In the data rows, the value 128 means zero.
Here are some points:
[134  78 125 143 212  60 139 116  89 110  69 113  69 110 104 141 144  67
 132 141 130  45 129 163 162 149 158  88  89 111 133 183]
[134 138  13  96 176 111 170 192 130  94  59  90 175 144  28 103 114  52
 123 153  55 143 116 133  89  72  79 124  72 114  60 120]
[ 86  42 141 164 115 114 138 166 128  88  63 133 218 126 118 227 123 149
 189  56 115 126 130 143 151 133 137 129 138 142 110  46]
[162 100 150 145 160  16 105 151 105 130  73 189 142 125 156 100  97 196
 127 133 176  66  99 116 110 127 140 140  70 135 164 135]
[136 195  86 118 111 133 133  34 170 191 217  91  78  26 105  38 151  84
 139  94 192 120  86  98 118 174  48 133 117 142 144 166]
[176 125  96 147  85 140 215 118 106 111  42  68 135 190  80 128  92 144
 204  30  95 172 127 140 122  99 154 105 124 101 141 125]
[144 113 139 136 138 124 150 143 139 145  98 104 154 169 146 174 127 142
 159 118 147  92 147  92 104 177 103 185 155 159 146  92]
[150 116 127  86 212  81 118 164  59 147  76 207 153 144 174  94  97 255
 102 156 240  37  94 118 194 113 132  90  92 113 167 186]
[119 167  27 136 102  74 130 226 126  35   0 180 226 190  45 147  70 255
 151  29 180 172 105 149 109  39  86 136 171 162  87  64]
[106  60 173 122 101 144 100 132 144 111 169 151 122 124 125 131 125 138
 135 152  89 140 128 114 146 169  90 180 216 130 104  95]
[100 198 168 147  75 187 107 155 192  44 200 164 184  86 157 147 193 222
 126 115 143 211  94 157 136 105 198 133  87  71  91 145]
[172 126 125 128 126 155 138 118 133 172 162 141  58 200 172  66 140 165
 141 186 230  93  64  99  94 134 115 161 166 141 178 162]
[ 97 214 121 154 170 155  69  36  97  75 121  69 130 140 137 138  90 164
 163 100  88 121 163 137 197  91 126 146 201 176 165 192]
[160 168  98  89 138 131 103  67 133 188 202 131 101  92 154  95  74 158
 149  89 136 121  88  89 122 193 137 166  92 149 206 161]
[ 73 117 154 185 133 167 161 151  72 146 142  53 109  65 151 142 155  70
 191 119 133 159  96 151 113 199 127  87  57  45  95  70]
[ 94  87 183 102 127 139 108 119  65 102 107 166 198 127 157 224 126  57
 151 117  41 151 234 132 139 116 202 161 160 112 153  70]
[147 140  56 112 179 130 176 176 108 103 103 127 136 119  52  97 115  98
 156 114  38 150  87 129 140  83 206 153 110 135  51  98]
[ 32  89 163 158 163 156  82 119 120 176 108  96 144 106  99 125 150 132
 134  89  77 163 183 114 115 156 126 118  92 175  94 133]
[163 134  96  90  88  99 164  90 175 112  72  90  84 155 117  84 115 136
  55 145 162  92  92 129 132 106  93  81 167 189 159 173]
[149 147 145  96 110 135 121 133 133 128 154 177 116 146 167 174 137 148
 116 126 173 121 151 131 132 135 150 121 149 131 128 125]
[110 121 171  72 131 102  46 143  85 131 100 156 184 113 140 212 134  82
 116  90  72 151 224 142 116  93 168 126  85  90 158  99]
[174 165   7  93  68 101 143 111 200 137 129 118  50 151 129 140 180 142
  98 123 128 164 100 121  96 126  81 126 176  91 128  90]
[ 85 146 155 159 170  58 109 152 120 126 128 122 172 108 156 203 155 211
 147  66 181  48 169 109 161 150 121 129  87 215 112 101]
[115  82 153 132  77 139 100  71 157 107 132 123  80 161  91 123  92  90
 100 154 151 116 170 136  92  94 146 198 233 133 149 108]
[235 169 130  58 158  71 113 163 131 203  91 134 236 134 119 134 139 218
  98  87 195 255 203 125  43  68 151 145  42 161 154  59]
[ 85 108 175 113 177  65 102 146 112 169 106 115 137  74 147 142 186  88
 103 134 127 111 172  90 173 167 140  96  35 138  85 121]
[ 95 114 160 127 205  82  53 206 106 117 126 161 206 145 116  99  88 204
 127 151 114  81 143 141 144  82 134 140  78 168 109 152]
[161 115 138 110 106 144 145 123 112 113 143 139 124 110 147 161 174  67
 111 134 139 158 178 124 133 124 198 111 122 113 115 130]
[ 77  91 158 131 194  89 122 133 100 139  60 142 168 155 100 126  61 179
 117 146 169  69 154 126 123  86 140 112 131 186 120 158]
[ 82 152 118 165 166 150 120 190  78 101 136 179 124 121 192 177 106 186
 194 141 152  88 120 150 185 152 154  89 126 101  89 164]
[236  94  97 101 147 129 159  88 132 161 170  76 103 160 129 107 145 100
 137 101 131 115  75  84 116 117 139 113 131 154 182 178]
[149  96 125 149 123 122 171  66 153 130  81  70 102 148 130  99 142  90
 121 158 161  54  93 116 104 165 103 136 135 125 167 160]
Then 10 other points, each followed by its number:
[179 152 108  41  93 141 164 122 158 186 139  86 124 136 127  96 129 176
 109 125 203 169 138  55 159 134 130 137 132 183 155 150] 0
[ 70 111 147 209 126 168 118 143 110  85 124 164 149  76 165 154 139 137
 139 141 142  67 131 113 197 140  99 118 135 120 107 167] 1
[163 131 150 113 118 145 106 158 111 149 190 175 125 157 152 135 142 158
 145 176 177 127 145 132 117 134 146 139 139 122 123 118] 2
[159 154 107  81 132 127 174 139 117 132  89 130 168  46 113 148 133  81
 155  48  72 191 150 171 174  97 184  87  96 154 141 121] 3
[141  89 130 108  96 189 146 151 156 145 122 119 111 130 113 156 177  99
 117 118 175 138 154 110 117 140 123 144 175 167  92  86] 4
[ 71 158 141 195 181 202 134 206  31  86 130 201 146 123 209 208  76 187
 247 158 173  83 118 186 213 143 154  72 105  81  73 170] 5
[146 146 107 121 112 146 100 155 199 142 206 162 152  72 160  92 222 167
 107 146 185 174 113 124 136 120  94 107  79 125 162 145] 6
[109  97  89  99 113  71 144 142 148 102  44 140 163  88  97 139 104 120
 107 127 119 106 153 154 118  62 110 100 155 137 125 103] 7
[ 19 221 124  89 184 145  17 131 141  57 144 172  80 110 132 119  99  85
 113 202  75  82 216 155 241 115 122 115 106 193 105 255] 8
[ 66 177 110 219 122 159 156  69 255 170 229  96  75 112 136  74 135  99
 130 139 133 147  41 108 120 154  58 171 103 134 156 140] 9
Which of these numbered points is nearest to each point below by angle, seen from the average point of the first points? Its number follows each.
[122  80 137 161  46 110 133 103 120 100 134 112 147  93 104 206 162 114
 113 115 149 140 207  85 125 143 136 132 170 182 101  57] > 4
[223 160  85  61  87  86 175 106 155 154 149  82 149  96 143 132 144 120
 102  99 129 106  73  75 170 145  90 148 178 190 140 112] > 0
[179 145 124 120  42 178 166 123 138  47 128 192 207  95 177 186 190 123
 112 108 145 153 141 138 139 134 138  97 126  54 148  97] > 6
[167 107 140  61 177 160 120 150 110 188 167 135 131 157 227 159 155 170
 134 173 182 109 172  95 161 135 112 136 117 115 145 186] > 2
[ 32 192 107  87 184 139 114 140 163  73 149 156 118  93 117 155  99 108
 127 211  97  71 123 101 219 104  99  86 135 144 114 197] > 8
[100  70 116 149 181  74 150 114 116  98  69 141 106 116 123 118 137  53
 124 128 135  55 133 129 170 162 135  79 118 101 100 145] > 1
[247 150  64  66  95 131 149  99 118 158 180  83  61 162 100 114 175  78
 113 137  96 125  77  68 123 138 127 133 148 144 181 145] > 0
[166 147  89  96 156 128 152 164  98 116 102 105 132 130  72 111 129  81
 148 137  62 179  97 146 134 113 115 128 108 107  78 141] > 3
[160 110 132 150 120 167 121 124 128 109 173 149 116 189 188 127 145 173
 150 151 193 108 111 145 140 123 164 101 140  74 151 182] > 2
[132 114 124 159 119 148 146 140 109 161 105 101 180 119 167 147 173 104
 219  66 136 161 138 170 109 141 133  91 117 113 127 116] > 3
[ 87 192 159 143 205 126  83 136  80 156 160 107 164 105 201 135  96 210
 204  54 111 165 166 189 170 119 170  53  85 125 126 166] > 5
[ 84 158 133 211 104 131 155  82  96  77 139 139 109 164 141 125  76 131
  69 120 114  76  53 116 161 174  97 113 162  99 134 146] > 1
[147 118 129 132 142 190 119 163 140  95 198 191 124 159 155 130 177 173
 156 140 161 121 148 142 129 141 137 150 108 127 163 155] > 2
[ 79 139  97 106  82  85 135  67 158 112  68  68 162 144  79 116  91 161
 138  56  90 140 134 173 104  88  92 126 129  96  61 147] > 7
[105 135 181 166 111  86 104 175  92  99 102 147 204 138 121 128 100 212
 159  50 162 194 101 203 130  73 180 116 124 126 132 126] > 5
[179 153 115 138  79 151 131 121 174 112 161 125 107 117 143 122 161 123
  89 164 116 150 111 150 119 131 112 130 132  90 144 110] > 6
[119 135 160 130 119 131 145 135 107 127 128 158 113 129 138 100 115 141
 103 153 120 123 140 141 117 132 124 132 133 101 128 133] > 2
[174 152 121 212 104 191 126 164 103 127 181 179  92 148 189 157 121 156
 197 193 139 134 108 147 184 134 164 119 168  86  90 153] > 5
[163 166 124 130   2 187 200 104 157  25 125 206  65 142 139 251 215 111
 100 130  55 110 173  74 203 208 110 255 203  88 112  11] > 4
[128 112 224  55 126 117  77 133  76 114  84 194 181  99 161 211 129  79
 105 120  61 145 218 113 162 165 223 116 105 121 185 117] > 3
[119  97 175  99 126 107  41 137 128 176 156 168 183 110 160 156 187 114
  70 182 125 123 179  46 106 159  93 186  78 157 182 121] > 6
[160  98 178 171 139 127 129 155  62  81  91 186 109 194 149 110  79 210
  71 210 156  48 148 171  72 124 166 142 174  86 170 144] > 2
[103  63 138 144 201  94 102 163 128 118  79 155  94  82 135 141 113  45
 104 143 119  66 128 122 138 160 162  86  90  85 131 131] > 1
